A =
[[ 24  19   3  14 -24 -12  31   3  16  11   8]
 [-15   3  -5 -22  18  15 -23 -10 -11 -15   5]
 [ -6  -9  -7 -12   9  -7  -1  -6  -6   1 -14]
 [ 24 -14 -10  -5 -13   2  -8  -6  14  14  26]
 [  4  -5  -7  -1  -4  -5 -14  12  -9  -7  20]]
A[0,0] = 24
A[0,8] = 16
A[1,1] = 3
A[:, 6] = [31, -23, -1, -8, -14]
A[2] = [-6, -9, -7, -12, 9, -7, -1, -6, -6, 1, -14]
A[2,7] = -6
A[0,4] = -24
A[:, 7] = [3, -10, -6, -6, 12]
A[1,6] = -23
A[4,3] = -1
A[2,9] = 1
A[3,0] = 24
A[0,7] = 3
A[3,6] = -8
A[2,4] = 9
A[2,6] = -1
A[2,2] = -7
A[3] = [24, -14, -10, -5, -13, 2, -8, -6, 14, 14, 26]
A[3,1] = -14
A[3,7] = -6
A[1,10] = 5
A[1] = [-15, 3, -5, -22, 18, 15, -23, -10, -11, -15, 5]

data =
[[ 17   1 -25   1   2  15   1 -22]
 [  9   4 -10   4   1  -9   0  -6]
 [ -3  -5   3  -5   8   6  -5  -6]
 [  3   4  -6   4   1 -13   0  -1]]
data[0, 0] -> 17
data[3, 6] -> 0
data[1, 1] -> 4
data[2, 4] -> 8
data[3] -> [3, 4, -6, 4, 1, -13, 0, -1]
data[2, 1] -> -5
data[3, 1] -> 4
data[3, 2] -> -6
data[0, 2] -> -25
data[0, 7] -> -22
data[:, 4] -> [2, 1, 8, 1]
data[:, 1] -> [1, 4, -5, 4]
data[3, 7] -> -1
data[1, 4] -> 1

W =
[[  2   2   1   3   2  -3  -4   5   4  -6   0   4  -2  -8   0   4]
 [ -3   5  -8   6  -2   0   9   8   2  -4   1  -7  -1  -4   3   9]
 [ -3   6  -8   6  -2   0  10   8   2  -5   0  -7  -1  -4   4   8]
 [ -1 -15  -2 -13   2   3 -11 -26  -1  17   6  -2   0   8 -10  -7]
 [ -1  -6   2  -7   0   2  -3 -11  -3   8   1   0   1   8  -3  -7]
 [ -2 -10  -7  -8   1   3  -5 -17   1  12   6  -6  -1   4  -7   0]
 [  1   0  -1   1   1  -1  -2   1   3  -2   1   0  -1  -5  -1   4]
 [  2  -4   5  -3   2  -1  -8  -5   1   2   0   5   0  -1  -3  -3]
 [  3  -4   4  -3   3  -2  -9  -4   2   1   0   6  -1  -3  -3  -2]
 [  2   1   0   3   1  -2  -3   4   3  -4   0   2  -2  -7   0   4]
 [  3  -3   4  -2   2  -2  -8  -4   2   1   0   6  -1  -3  -3  -2]
 [  3  -1   4   0   2  -2  -7   0   2  -2   0   6  -1  -4  -1   0]
 [ -1 -16   0 -14   3   3 -13 -26  -1  18   6   0   0   9 -10  -9]]
W[-13,0] -> 2
W[-3,-12] -> 2
W[6,-11] -> -1
W[3,4] -> 2
W[3,3] -> -13
W[5,13] -> 4
W[-6,-12] -> 2
W[9,13] -> -7
W[-10] -> [-1, -15, -2, -13, 2, 3, -11, -26, -1, 17, 6, -2, 0, 8, -10, -7]
W[4,-9] -> -11
W[-4,8] -> 3
W[6] -> [1, 0, -1, 1, 1, -1, -2, 1, 3, -2, 1, 0, -1, -5, -1, 4]
W[-11,12] -> -1
W[-9,6] -> -3
W[11,-13] -> 0
W[10,6] -> -8
W[:, 3] -> [3, 6, 6, -13, -7, -8, 1, -3, -3, 3, -2, 0, -14]
W[-7,13] -> -5
W[-13,-9] -> 5
W[11] -> [3, -1, 4, 0, 2, -2, -7, 0, 2, -2, 0, 6, -1, -4, -1, 0]
W[12] -> [-1, -16, 0, -14, 3, 3, -13, -26, -1, 18, 6, 0, 0, 9, -10, -9]
W[-5,-11] -> -2
W[1] -> [-3, 5, -8, 6, -2, 0, 9, 8, 2, -4, 1, -7, -1, -4, 3, 9]
W[:, 14] -> [0, 3, 4, -10, -3, -7, -1, -3, -3, 0, -3, -1, -10]
W[7,9] -> 2
W[8,4] -> 3
W[-1,9] -> 18
W[-5,7] -> -4
W[:, 12] -> [-2, -1, -1, 0, 1, -1, -1, 0, -1, -2, -1, -1, 0]
W[11,4] -> 2
W[-8,-2] -> -7
W[6,-12] -> 1
W[:, 1] -> [2, 5, 6, -15, -6, -10, 0, -4, -4, 1, -3, -1, -16]
W[:, 6] -> [-4, 9, 10, -11, -3, -5, -2, -8, -9, -3, -8, -7, -13]
W[6,3] -> 1
W[5,6] -> -5
W[5,-9] -> -17
W[-2,-7] -> -2
